Each row is where one point has got to under a steady rotation. How many steps took it there?
The counts run from 0 to 280.
[-14.8 -22.5 -14.3  11.6  17.6 -28.1  -9.2  11.4  12.1  31.5  22.0 -17.8
 -45.2 -19.9 -14.4   0.9  -6.5   7.5  -7.1   0.8  21.1 -40.1  22.2   9.7
  18.6   6.3  16.7  21.8 -17.6 -11.5  22.5 -39.8  -7.3   5.7] | 102
[  1.4 -20.3   3.1 -13.3 -23.1 -17.1  51.7 -35.2 -46.9  -8.9 -17.6  -4.5
  -1.3   0.4  15.2  -8.7  20.4  17.9  15.6  29.6   7.0  -7.9  15.2  20.5
 -13.5  -7.3  -0.8  10.5 -35.9  -0.2  31.2   7.7 -21.0   6.3] | 222
[ 15.3 -17.6  16.5 -23.0  -4.2 -33.2  20.5 -14.7 -16.3  31.4  -7.7  20.5
 -28.6  31.5   0.7   7.1  44.5  10.8  -4.0   8.0  -5.5 -14.3  14.0  17.5
  10.1 -20.5 -29.8 -16.2   1.8  -3.4  -7.3   1.4   4.4  39.4] | 12
[  3.2  17.3  -3.3 -10.2  17.1  29.8 -14.9 -26.4 -11.5  -4.3  -4.5   1.9
  11.2   7.6  -2.2 -25.2 -11.3   5.1 -13.8  33.7 -22.5  10.7  -4.6   2.7
 -26.7  -1.8 -29.0  28.4  36.4   6.4  -0.5  21.4 -30.3  42.5] | 137
[ -5.6 -22.8  -3.7 -10.1  18.9 -28.0 -13.1  -7.3  -5.8  35.8   9.4   7.3
 -33.9  10.4  -5.2  -2.8  25.8   2.8 -19.5  15.9   5.3 -39.6  30.5  21.2
  18.8 -11.0 -22.8  17.0   4.3  -6.4  -0.3 -22.6 -17.9  59.5] | 217
[ 28.0   3.1  -1.4  -1.8 -25.8  31.5  23.8  -4.0 -11.1 -37.9  -2.7 -25.6
  12.3  -1.6   4.1  20.9  -9.3   1.8  19.3  -0.4 -37.7  33.6 -29.3  22.3
 -18.3   3.5   5.1 -11.5 -14.1  15.1  16.0  28.2   7.9 -42.6] | 250
[ 13.6   9.8 -19.3  -4.8  -7.0  45.1  -6.8 -26.9  27.8  24.4  19.6 -29.5
  -2.7  -5.3  25.0  22.7   0.4  -8.5  11.1  -2.2   8.0  11.6  -6.8  20.7
   5.0   3.7  -2.8 -22.9  19.6  54.5   7.5 -13.3  23.1 -22.9] | 259
[ 21.0 -12.6  26.4  -5.5   7.3  21.8  71.2   8.5   2.2  15.1  -8.1   2.4
  -9.6   2.0   9.7  22.2  20.9 -31.3  -2.0   8.7   6.9  12.3 -22.2  -0.5
   5.7 -28.3  14.9  16.0 -23.2  -5.6 -25.7  14.5  -6.2   6.7] | 126
[ 15.6  -1.1  18.5  -0.3  19.3   7.6  48.0  20.8   2.5  29.6  -6.0  15.8
  -0.1  -0.4  14.2  25.3  27.5 -38.3  16.6  -1.0   4.2  -7.9 -10.1  -7.0
  32.3 -32.7   9.2  18.3 -19.6 -33.8 -23.8  16.7 -15.0  21.4] | 10
[-12.1 -28.2  -1.9 -13.2   1.8 -40.4 -29.9   4.1  11.7  41.0  17.6   1.5
 -41.3 -18.5 -20.3   5.2   4.9  16.4 -14.1  -6.5  32.2 -31.3  22.3  13.3
  16.3  10.4 -16.8  -2.2   4.0   2.0   0.8 -39.9  -5.7  31.4] | 101
[ -4.4 -16.4 -14.7 -16.0 -20.6  -5.0   8.8  -6.8  16.6   8.7  -4.1  -7.0
 -21.8   5.6  10.6  13.4   9.6  16.3  -1.0 -20.8  20.9   2.1   2.5   2.1
  13.2  15.3   4.6 -55.6 -16.1  30.9  -0.7 -28.0  49.9 -39.6] | 171
[ -1.0   9.9 -27.6  10.5  48.4 -23.1 -17.2  32.1  16.4   7.1  14.2  21.3
   1.1  -3.0  -2.1  12.3  32.6 -13.6  -1.2 -21.7 -10.0 -38.1  13.4  -3.4
  38.9  -6.8  11.9   3.6  -1.8 -17.8  -8.5 -40.1  10.0 -24.7] | 81
[ 11.2 -30.5   4.0 -11.7 -18.8  10.0  -9.3  -6.2  19.8  23.9  16.7 -26.1
 -57.0  10.6  -2.6   4.6  -2.5  11.5 -20.6  17.4   6.4   3.5  10.2  36.8
  13.2   7.5 -12.8 -24.0  24.4  48.3 -24.7 -32.4   4.6  39.8] | 238
[-15.1   0.2 -12.2   7.3  19.2  38.6   7.6 -15.6   8.9   6.5  -6.1  -3.8
   8.5  -6.9  -2.8 -36.8   0.2 -17.8 -18.0  38.9  33.0   4.9 -13.5  -4.3
   3.2   4.6   0.7   2.8   5.7  28.9 -29.6  -7.7  -2.5  52.7] | 145
[  7.2  -3.0 -15.1   7.2  -4.2  36.0   9.1   2.4 -21.1 -38.7  14.4 -37.2
 -21.0   1.6 -12.4  13.7  -8.0  10.5   6.5   2.1 -57.6   7.7 -12.4  12.7
 -19.4   7.3  26.9  -2.5  -9.6 -11.2  21.1  27.1  12.9 -35.1] | 249
[ 14.6 -13.1  15.7  -7.7   2.2  -2.9  53.1 -21.7 -18.3  31.1  -2.6   4.9
  13.0 -12.9  29.6  13.9  16.5 -31.2  43.1 -14.8  32.8 -10.5   2.0  -3.5
  32.3  -9.4  -8.0   4.4 -17.9 -27.4 -13.3  15.6 -12.0  28.1] | 214
[ -3.5  14.6 -12.6 -33.1  32.9  -2.8  -1.6 -29.1  -0.5  10.9  -6.1  21.2
 -17.4  40.8  13.2   4.4  16.5  25.4 -13.0   5.2 -27.3 -24.2  17.7  -1.2
   2.3 -14.2 -33.9 -23.2  18.9  22.7   6.9  -4.2  41.6 -13.9] | 266
[-11.4   7.9  -9.6   7.3  23.0  22.9  25.7 -23.8  -5.3  34.5  -2.3   3.0
  28.2 -15.0  35.3  11.7   2.3 -23.7  37.9 -19.5  39.3  -9.5  -4.5 -27.4
  10.9   2.8   2.0 -18.5 -22.6 -10.8   9.1  10.2  37.2 -23.9] | 76
[ 17.5 -13.7  16.1 -39.0 -16.1 -34.7   8.1  -5.3   0.2  24.3   4.9  17.4
   3.3 -11.4  35.2  34.2   2.7  -7.1  16.4 -43.4  30.7  -9.8  19.5   5.7
  32.8  -3.2 -21.6 -13.9  10.1  -6.5 -16.8 -16.4 -15.0  23.3] | 99
[  3.7   1.5  -7.1 -14.6 -18.9 -36.9 -41.9   9.5  10.2  -5.6  -8.6  13.7
   5.1  -8.0 -14.1  -2.4 -14.4  25.3 -16.1  -6.4 -10.0  17.5  -8.9  11.3
 -17.8  14.4 -16.5 -17.0  23.1  34.2  28.9 -33.3  12.6 -47.3] | 180
[  7.7  12.9  -5.7 -34.2   4.0 -28.3   3.5  -1.4 -16.2 -22.4  -8.3  23.9
   3.3  17.0  22.2  24.6  -5.5  34.0  -6.9 -32.1 -36.1 -10.4  14.0  -9.5
 -10.1   1.3 -14.8  -5.8   2.2 -14.7  22.4   3.1  22.0 -58.0] | 178
[  9.5 -23.9  13.0   1.4 -11.5 -24.8   2.1  10.5 -28.8 -13.2  16.3 -15.3
 -29.3  -7.4 -27.5  23.0  -7.1   7.1  -0.3 -11.8 -52.6 -15.7  -5.7   9.9
  -2.2   3.1   7.1  27.2 -13.3 -44.9  21.9  13.2 -20.5 -10.0] | 111
[-15.2   3.5   2.3 -28.7  21.6 -16.8  17.5  12.6 -25.9 -10.3 -16.2  31.3
  -1.0  25.8  -4.8   5.1  -3.7  28.9 -32.5 -27.4 -30.4  -7.5   2.5 -39.0
   0.5  -6.5  -3.3 -16.0  -8.5 -39.2  -0.1  14.2  27.1 -31.5] | 177
[ -1.6  20.8 -16.3  -4.2  28.2 -11.1  14.9  39.7   5.2 -14.5 -25.7  25.8
  20.1  -5.6   4.6 -12.2  -7.0  -4.1 -38.1  10.0  24.2   2.6  -9.0 -25.3
   3.9  -7.2  34.6  12.0  -7.7   2.4 -18.7 -27.9  -1.2 -40.9] | 175
[ 15.8 -23.8  21.4 -27.6 -13.6   6.4  13.3 -21.4  -3.5  28.6  26.0 -25.6
 -38.3  -5.6  12.3  44.5 -10.3  -5.8  15.7 -26.7 -33.3  -1.0  17.0  11.5
   7.1   0.9 -26.2  -0.9   2.8 -20.9   3.3  30.2   2.2  29.1] | 120
[ -3.9 -12.2   9.4   1.6   3.6 -51.4   6.2   8.1 -21.2  28.2   2.2  15.2
 -21.7  16.2 -31.7  12.2  41.3   6.8   3.8  -8.5 -32.2 -12.9  -2.8   3.2
   1.8 -11.8 -14.7 -13.9 -25.9 -24.7  27.8  22.5  38.6 -29.9] | 199
[-15.8  -1.7   6.2 -11.9  17.0 -20.6  13.7  34.8  -6.1 -15.9 -30.9  33.7
   4.8  20.7 -16.7  -4.7  -2.1  17.5 -42.7  -9.7   1.4   8.7 -10.1 -45.8
   7.3  -7.2  25.9  -8.1 -10.2 -21.2 -21.2  -7.2  16.0 -37.7] | 176
[  7.2  18.3 -20.0  -3.6  -6.8 -12.2 -14.2  -3.1  12.9 -11.7 -13.8   2.1
  19.0   4.0  -3.1 -12.6  10.2  15.6  -8.3  13.8 -21.6  18.3 -15.9  16.0
 -20.2  -6.0  -2.2  -9.1  21.5  51.4  29.8 -24.5  22.9 -65.1] | 64
[ -3.5  -7.8 -19.8   7.8  18.5 -32.2  -3.7  39.1   8.5   5.9   1.8  20.9
  -0.5   9.4 -22.6   3.7  44.2 -11.6   0.5 -15.2  -8.0 -19.5 -12.7  -2.0
  37.4  -6.9  17.3 -31.6 -19.0 -17.1   2.1 -27.2  32.9 -30.1] | 82
[ -5.7  -4.0 -22.1  20.3  -9.9   9.9 -30.1  11.2   9.9   2.4   9.2 -14.5
  24.8 -16.9 -34.1  -8.2  16.9 -10.6  22.9 -38.9  -6.7  18.0 -24.6 -20.0
  10.0  32.2   8.3 -50.9  -1.7 -16.8   3.9   9.3  42.3  -5.5] | 278
[ 11.6  -6.4  16.0 -23.9 -14.5 -16.1  27.7  -6.5   4.5  34.0  -7.7  26.2
  14.5   2.6  30.0   7.2  30.0 -10.3  24.0  -6.0  29.1  -5.8   6.8  15.1
  23.1 -21.7 -19.3  -7.6   5.5   6.8 -28.2  -8.9 -26.0  42.6] | 215
[-19.0  -9.1 -17.5   0.8 -30.4 -26.5 -48.1 -31.0 -14.1  12.7  11.3 -18.5
  18.4 -29.5  -4.6 -12.2 -12.8   9.2  26.7 -25.1   9.0 -17.6  21.3   5.0
 -16.6  31.3 -21.9   4.0   5.8   5.6  45.5 -18.0 -18.4   5.1] | 93
[ 11.4 -10.9  -7.7 -17.3   5.0  23.9  33.3  15.8 -12.0 -13.4  30.0 -22.7
 -37.2  13.8  11.6  30.4  16.8   4.6   6.3 -21.4 -16.3 -14.7   6.8  20.4
  39.0  -3.9  13.1 -18.6 -17.1 -18.4 -36.4   2.1  -4.3  19.9] | 32
